128 stands for zero in the data rows.
Here are some points:
[210 157 121 129  76 244 131 157  35 156 102  87  84 132 151  70]
[ 86  82  97  93 173 178  96 101 151 181  92 142 171  62 125 192]
[147 137 145 167  78 165 142 183 110 125 136 103 101 187 183  49]
[ 64 108 122 184 107  81 119 160 204 127 165 118 126 193 185  92]
[102  94  95 106 161 152 113  90 132 166 100 145 143  73 111 174]
[101  79 127 174 112 192  90 169 148 152 120 112 118 135 191  85]
[101 135 133 108 156  72 132  93 159 107 131 152 141 115  85 183]
[ 76 105 128 140 157  53 122 117 197 107 147 137 157 153 118 150]
[140 129 109  82 156 114 142  93 113 137 115 139 141  89  88 170]
[126 121 104  80 168 133 132  80 108 155 103 154 148  55  74 185]
[131  98 108 138 105 237 117 166  92 188 105 102 119 121 183  79]
[111  78  78  93 150 185 104  97 133 191  92 133 153  55 110 167]
[118 115 109  97 148 181 118  98 113 165  86 139 147  81 124 163]
[110 138 140 131 158  57 137 120 142  94 142 143 125 134 103 152]
[163 156 106  65 142 134 140  71  96 143 110 140 134  62  52 201]
[112 118 132 160 107 109 122 158 161 124 138 122 115 159 172  96]
[145 137 115 100 138 162 133 115  85 144 112 121 123  92 110 148]
[161 158 163 141  97  80 145 156 145  81 166 121 122 174 126  91]
[132 161 134 107 150  49 151 104 139  91 155 134 131 132  80 163]
[118 137 121 107 147  86 119  94 160 124 132 140 145 103  86 177]
[ 91 107 101  85 175 109 108  71 168 151 109 155 163  66  85 213]
[101  96 100  97 155 158 121 113 140 166 105 137 147  92 127 162]
[139 133 140 121 135 126 130 143 124 115 133 124 130 126 119 135]
[115 127 142 144 127 107 145 145 131 114 141 128 129 174 145  98]
[ 84  88 110 127 153 119 115 131 173 147 115 140 147 127 148 141]
[197 188 132  82 114 158 159  96  53 119 105 128 105  99  69 148]
[156 139 145 189  71 185 120 184 113 129 139  90  97 193 200  39]
[185 156 126 110 109 194 158 133  48 137 108 113 112 128 120  98]
[134 123 138 140 125 108 119 135 131 112 136 124 116 124 124 123]
[155 147 150 185  65 199 133 197  89 127 131  94  80 193 211  28]
[142 132 138 145 110 146 139 168 102 124 143 119 109 152 154  77]
[127 112 119 130 119 137 124 132 134 144 124 133 134 130 137 130]
[117 157 151 162 109  85 142 153 151  93 146 123 112 191 149 108]
[129 120 130 153  88 208 126 159 111 158 112 118 114 158 189  76]
[109  89  95 102 154 220  91 100 118 190  95 134 160  60 143 171]
[177 133 117 112 102 212 134 123  65 163 102 119 122 104 129 101]
Here are 24 more points, each followed by its number:
[127 149 112 102 142  62 150  98 139 108 140 135 123 125  83 163] 0
[ 97 117 149 168 131 105 125 150 149 112 149 123 123 174 165  93] 1
[ 70 104 123 124 188  46 112  82 198 115 143 164 176 104 101 208] 2
[ 70  84 118 153 149 148  90 129 177 157 130 141 159 122 173 147] 3
[ 39  79 109  99 195  80 111  77 199 147 106 173 174  65 105 223] 4
[110 138 154 159 134  40 131 129 165  82 175 124 121 169 112 130] 5
[141 146 140 144 116 149 129 152 102 116 135 109 111 156 146  97] 6
[149 109 103  94 137 195 121 112  86 173  98 132 128  67 112 140] 7
[ 90 105 124 124 157 126 105 109 157 136 131 148 159 101 132 175] 8
[172 196 158 114 143   0 167  86 131  35 177 140 122 162  28 162] 9
[161 165 158 162  95 104 166 161  96  85 153 109 105 204 142  58] 10
[177 156 145 136  81 167 136 167 103 113 140 109 111 164 152  70] 11
[143 135 127 129 124 164 116 125 106 135 126 123 124 115 139 134] 12
[ 64  70 111 159 131 164  97 149 182 169 123 119 150 144 177 107] 13
[ 86 103 104  70 213  70 123  56 159 134 112 163 174  55  61 241] 14
[155 145 115 103 133 196 132 110  73 155  95 124 125  98 122 140] 15
[133 123 143 177  89 191 107 172 120 137 146 101 113 175 200  69] 16
[117  96 111 162  87 193 106 170 134 169 126  96 117 149 191  64] 17
[136 158 136  97 146  88 143  97 133 108 121 142 129 109  81 172] 18
[210 217 179 138 116   0 192 137  82  22 195 131  87 190  70 102] 19
[ 83 101 135 158 135 149 113 136 160 141 122 129 142 144 175 119] 20
[120 119 116  86 154 125 124  82 123 142 110 155 142  62  80 192] 21
[ 93 117 149 154 116  70 129 165 183 100 155 127 127 167 144  98] 22
[155 151 149 142 101  92 143 144 122  95 152 125 107 160 117 107] 23
Which of these numbered points is nearest to each point below, ignoring the 3 directions in which the first points spread most? Its number follows each.
[ 88 118 140 158 131 106 109 139 177 119 152 138 141 153 162 115] > 3
[193 158 126 110 104 208 135 140  45 141 115 104 100 109 122 101] > 6
[116 118 113  85 173 149 120  74 119 153  96 154 159  65  95 196] > 20
[142 153 122 129 113 103 146 127 117 117 139 127 116 150 126 124] > 0
[ 45  77  96 137 146 123 106 124 203 166 125 140 149 128 163 142] > 0
[129 135 129 131 133  46 135 109 159  92 148 147 133 141 104 155] > 23
[109  92 118 129 143 145 113 129 139 158 121 127 136 103 151 125] > 7
[133 150 157 137 120  97 129 132 134  89 164 139 121 145 130 122] > 8
[118 137 132 109 155  58 136  86 146 105 137 155 136  97  69 184] > 21
[ 99  89 109 109 151 194 103 119 126 176  94 135 148  69 140 154] > 21
[ 90 121 146 161 143  65 115 127 166 100 166 127 134 153 126 138] > 5
[189 166 128  93 137 138 136  89  68 117 125 133 123  88  79 165] > 12
[108 108 116 122 134 185 119 129 115 164  98 135 129  96 146 138] > 4
[ 76  72 114 145 158 151  98 141 161 157 114 132 152 110 167 128] > 14
[ 88 102 108 101 178  90 113  76 157 140 117 159 152  74  89 196] > 21
[ 35  95 145 143 180  21 115 110 220 102 141 163 162 128 122 187] > 4
[167 166 140 122 123  84 161 117 102  89 148 122 119 157 100 114] > 10
[154 176 157 153  93 109 147 160 124  90 141 115  96 184 144  87] > 18
[200 168 122 127  65 227 131 149  53 154 119  93  90 132 146  69] > 17
[ 97  94 122 145 129 180 101 137 135 157 131 112 132 120 154 119] > 5
[188 147 108  68 123 167 137  84  73 145  96 141 120  53  58 169] > 23
[168 151 134 103 115 119 136 127 114 112 130 126 130 120 105 123] > 11
[130 114  99  74 160 197 110 101 101 172  83 130 156  56 108 180] > 6
[ 58 128 185 231 121   0 129 174 231  50 194 125 132 255 191  78] > 20
[150 133 134 155  86 230 125 171  76 155 112 107  91 142 178  70] > 21
[152 146 115 102 126 194 128 122  70 157 110 116 110 104 125 127] > 6
[234 215 149  95 113 109 169 106  32  76 142 117  89 120  52 127] > 5
[138 125 126 118 132 118 134 121 114 124 131 136 128 110 116 129] > 7
[160 191 165 136 133  20 164 108 123  53 167 137 116 173  89 135] > 2
[ 90 115 111 133 146 111 126 129 168 141 119 138 146 140 154 136] > 15
[ 49  58 123 159 168 121  86 122 191 149 128 151 169 106 168 151] > 2
[190 150 138 123 102 173 127 133  68 122 127 107  97 110 119 105] > 5
[152 143 135 137 127 142 115 128 105 119 138 125 120 132 129 132] > 12
[ 95  97 118  92 148 148 115 122 149 154 111 141 144  81 113 152] > 22
[202 197 184 172  60  75 166 185 107  51 183  97  88 230 147  37] > 11
[113 143 148 135 148  69 136 109 147 100 139 143 141 143 120 154] > 20
[173 169 147 120 134  88 156 116  82  96 152 137 115 130  96 130] > 19
[ 45  79 122 134 149 146  97 126 194 165 109 148 167 125 163 157] > 20
[140 169 140 108 159   0 157  82 154  55 165 145 140 141  33 190] > 9
[ 70  75 104 101 152 178 102 123 164 177  98 142 150  63 130 158] > 22
[126 132 118 129 125 174 129 128 101 150 118 122 119 119 145 119] > 15
[ 62  85 130 143 122 132 109 162 190 141 135 129 134 137 166 110] > 22
[154 139 158 179  93 111 140 171 130  97 147 117 112 200 177  59] > 2
[119 119 122 140 107 191 119 158 137 156 107 114 127 144 179 100] > 18
[189 164 124 128  96 128 143 131  86 115 138 111  93 136  99  95] > 17
[ 81  98 121  82 175  84 127  93 176 135 116 163 160  69  75 192] > 22
[ 60  55  87  98 172 185  91  92 164 198  88 140 183  63 127 185] > 13
[110 146 137 144 138  47 144 124 167  92 147 140 130 165 125 136] > 15
[126 116 119 100 153 132 132 119 113 142 119 145 132  81 115 147] > 7
[132 110 104 118 123 195 117 124 110 168 106 118 135 111 138 122] > 13
[106  96  96 101 130 239 102 112 118 206  86 130 143  66 155 143] > 18
[184 139 109  73 119 181 133  91  66 156  93 134 119  59  75 155] > 23
[ 82 112 169 206 111  89 106 181 183  95 159 120 115 188 198  78] > 12
[ 87 126 130 156 128  66 132 145 183 115 145 129 138 178 161 118] > 15
[113 143 147 124 153  34 139  95 150  82 144 143 140 143  84 164] > 1
[120 129 128 112 145 139 133 104 119 136 113 138 142 116 124 153] > 20
[123 116 139 127 156  67 131 113 137 108 138 149 138 110 111 153] > 19
[187 160  92  50 137 198 133  67  57 167  90 128 126  29  49 191] > 17
[125 132 112 139  98 142 132 145 124 135 139 114 108 156 148 100] > 0
[165 151 142 160  85 144 142 161 105 112 142  96 105 188 147  67] > 13
[103 101 112 123 136 183 132 135 122 156 106 130 143 124 155 116] > 10
